The rows below come in pairs that one turn or mirror swaps. Which row does each named row swap with?
The rows were stretched afterwards, more along some directions than others.
mato: [ -7   4   2 -17  -2  14  -6   2   0  -9  -3  -8 -12   2  10 -15   5  -5
 -12   6   7   3]
vadat: [  2  13   1   0   6  -2 -13   2 -13  -4   2  -9   7   0  -1   3 -12  -3
  16  -1  -1  -5]
beno: [  1   3 -30 -25 -30   0  -3  -9 -10  -5   1 -17  19  24 -12 -25  10 -11
  -4  31  -8   2]
nuf: [ 21  -1 -26  -3 -13  -8   5  -6  -1  -1  -7  -9  26  21 -20 -24   3  -6
  -9  17 -14  -6]
Kob: [ 13  -3 -13   9   4   9 -12  16  -8  -6 -23  -1   4  19  10  -4  -3 -11
   0 -11 -14  -3]
tili: [ 10 -11 -22   5  -5  10  -6   7   1  -1 -11   4  10  17  14  -9  -1 -10
  -7   3 -19   2]
bisis: [ -8  -4  -7  -3  -4   7 -11  -3  23   0   7   2 -11  -7  13 -19   8  -8
   2  -7  -5  19]
kuv: [-15  -1  -2 -10  -9   4 -14  -4  16   0  14   6 -13 -18  15  -8   7   3
  12   0   2  15]
Git: [ -4  20   3 -13   4   5 -14  -3 -10  -6  -7  -9 -10  -1  -1   1  -9  -8
  16  -6  12  -2]
lazi: [ 11  -2 -36   0 -34  22  -5  -4  24  -3  13   4   7  20  10 -22  18 -18
  -7  10 -17   7]
vono: [  0   1  -4 -13   6   9   4   5   3  -2 -18  17 -11  -2  -5   0   2  -4
   4   2   8  15]
benam: [ -2   1  -6 -12   4   7  -2  10  -5  -6 -19  16  -9   3  -1   0   0  -2
   5  -3   6  11]
kepu: [  3  -2  -7 -11   7   0  -2   6 -13  -6 -34   3  -5   2 -11  -5  -7  -8
   1  -2   3   6]
pek: [  2  10   2 -10  -7  13 -20   8  10  -2   0   2  -9  -2   3 -10   6 -11
  14  -8   3  12]
Bot: [  1   8  -2  -5   4  -6 -10   0 -12  -5  -3  -8  12  -7  -4   2 -10  -1
  22   1  -3   1]
zotu: [  7  -7 -24 -12  -5 -14  -4  -8 -11 -10 -13 -16  27  16 -13 -20  -1   0
  -1   9 -14  -5]
pozul: [  4  14   2 -13 -23  13  -1   6   0  -8  18  13   5  13   2 -10  15 -10
 -13   1   7 -11]
Kanon: [ 10  13  -9 -18 -20  21   1  -2  -5   4   6  20  -3  12   3   2  14  -7
   0  16   9   0]
mavot: [  0   8  -5  -9   4  -5  -6  -5 -14   1 -14  -5  10   0 -10  11 -14   0
  21   5   2  -4]
ganik: [ -4   3   3  -3  -9   8 -12   9  13  -4  11   4  -9  -4  14 -19   6 -10
  11 -10   0  22]
Dume: [ -7 -12 -36 -13 -26  14   8 -10   7   9 -24  -4  -1  21  10 -18  10 -23
  -9  22 -11  13]
seg: [  8  11 -10 -16 -20  21  -4  -3  -3  -6  13  23   7  10   3   2   9  -6
   5   9  12  -3]
Vam: [ -2  -5  -1   3   4  -5 -10   3  15  -4   7  -3  -2 -12  13 -10  11  -4
   5 -11 -10   5]
Tage: [  2  13 -19  -9  -7   0 -20  -6 -18  -3  -5 -11   3  -2   3   6  -6  -2
  23   6   3   1]
vado: [  2  -4 -38 -14 -31  26  -5 -10  10   3  -2   9   5  29  11 -15   9 -22
   3  20 -12  17]
savi: [ -7   5   0 -20  -3  21   1  -6   8  -5 -14   1 -21   6   8 -16   7 -15
 -11   6  11   5]
nube: [  5   5 -26 -25 -16  -3  -2 -10 -11  -7 -12  -2  17  18 -19 -19   4  -4
   1  26  -1  -3]
Pedu: [ -5   6   4  -8   4  -8  -4  -2  -7  -5  -4 -15   3 -12   1  -1  -8   1
  10  -2   5  -2]
dobi: [ 11   7 -25 -20 -13   4  -7  -6 -11  -9 -12 -16  15  27 -18 -21   4 -14
  -4  19  -3  -6]
fupat: [ -2   0 -29 -20 -37  18  -5  -1  -1   7   1   9   3  27   2 -17   8 -21
   3  16  -2  18]
Duk: [  7  15   0 -14 -21   7   3  -2  -2   2  16  13   6   7 -11 -13  20  -7
 -13  15  14  -6]
damu: [  3   8 -21 -18 -33  25  -2   2   8   8  -6  11  -3  33   3 -22  11 -24
  -5  22   2  17]
bise: [  3  17  -1  -4   7  -8 -16   3 -13  -6   0 -13   3 -11  -6   4  -5   2
  17  -2   2  -6]
lep: [  0  10   1  -9   5  -9  -4  -2 -18   4 -12 -10   1  -4 -15   5 -16  -5
  18   2  10   4]
lokep: [-15   4  -2 -20  -7  23   3  -6   7   0  -5   2 -23   4  15 -13   3 -14
 -14   9   8   9]
Voli: [  1   3  -2  -2  -4  14 -12   7  19   1   5   2 -12  -4  10 -12   4 -11
  13  -2  -8  17]
zut: [  6   0  -4  13   1  14   2  13   6  -1  -7   8   2  18   8  -9  -5 -13
 -10 -10 -11   6]
nefuf: [ -6  -6  -3  -3  -6   4 -11   1  21   0   6   7  -1  -9  11 -20   5  -2
  13  -6  -9  20]
pogez: [ -9   4   6 -14 -14  15   7  -8   4   3   0   2 -16   4   4 -20   4 -12
 -13   5  10   9]
rokif: [ 10  -8 -20   6  -7  11   0   6   1  -3 -16   4  14  22  10  -9   1 -15
  -9   6 -21   1]
kebo: [  8  17  -4  -7  -3   7 -17  -5  -3  -4   8  -3   0  -6  -4   7  -4  -3
  27   0   7  -7]
karo: [ 19   4  -5   9   2   4  -3  13  -6  -1 -14   5  13  18  -6  -5  -3 -11
 -12  -4 -11  -8]
pibiz: [ -1   7 -11 -14 -19  18  -1  -4   3  -2  19  24  -3   2  16   1  13  -3
  -1   6   5  -1]
sego: [  9   8 -24 -22 -13   0  -7  -6 -13  -4 -17  -8  17  25 -19 -20   1  -9
  -6  19   0  -8]
fimu: [  7   7  -7  -5  -1  22   1  -1  -1   1 -15  -7 -17   3   7  -9   5 -16
  -6   6   8   3]
kat: [ -7  -1   0 -17   2   3  -5   0   2  -4 -15  16  -6  -2  -8  -6  -3  -6
   7   5   6  10]
Lil: [ -7  -2   2 -15   7  -3  -9   3  -5  -8 -21   9  -9  -6  -3  -5  -1  -1
   3  -4   8   4]
zodot: [ -3   0 -28 -21 -28  22  -9  -1  -2  10 -13   9   4  31   5 -11   3 -21
   9  18  -3  21]
kezi: [ 11   2 -25 -18 -14   0   0  -7  -9  -9 -11 -11  23  27 -11 -19   4 -11
  -7  15  -4  -7]
mag: [  7  -5  -9  14  -2  13   3   9   5   4  -6   6   2  15  12  -9  -4 -11
 -17 -12  -8   4]
fupi: [ -3  -5 -36 -10 -31  22   0  -9  12  12  -5  13  -3  14  15  -9  11 -16
   2  18  -6  20]
Dama: [-10   8 -10 -15  -9  15 -20   5   3  -6   4  -5 -20  -5  13   2   5 -11
  17  -3   6  17]
Zuk: [  1   5 -28 -17 -27  -3   1  -7  -7  -7   2 -10  22  20  -3 -24  12  -7
  -7  23 -12   1]
dalov: [  0  14   6 -10 -19   8   1  -5   7   2  26  22  -1  -1   0  -6  16  -1
  -8   8  11  -5]
gulad: [ -3   3  -9 -11 -22  11  -1  -1  -3  -2  16  13   5   4  18  -3  15  -3
  -5   8   2  -1]
Marun: [  5  12  -5  -5  -4  -3 -11   0 -10  -4   7  -6   9 -10  -4   7  -3   3
  20   4   3  -8]
maf: [  2  -2 -34 -17 -38  20  -7   1  -1   4  -9  -1   9  29   6 -21  11 -23
   0  14 -10  18]
gazot: [  4   9 -21 -16 -22  -5  -4 -15   3  -7   0  -8  19  16 -19 -29   8  -9
  -4  23  -6   0]
Bupo: [ -4  -1   0 -12  -3  -2   0   8  -3  -8 -19   8   5  10 -13 -12   3 -10
   2   6  -4  10]
Fefis: [  9   9 -33 -17 -21   4  -1 -10 -12  -3 -15  -9  18  28 -18 -19   1 -16
  -2  21  -6  -3]
mafa: [ -4   7  -4 -21  -2  22  -5   8  -9 -11 -19 -11 -22   9  15  -7   4 -18
  -6   2   6   4]
Nuka: [ -4  -2 -19 -15 -12  23   5  -9  -1   0 -17  -5 -20  10  15 -12   5 -17
  -7  13   1  12]

pibiz swaps with lokep
Dume swaps with Vam
savi swaps with gulad
zut swaps with benam

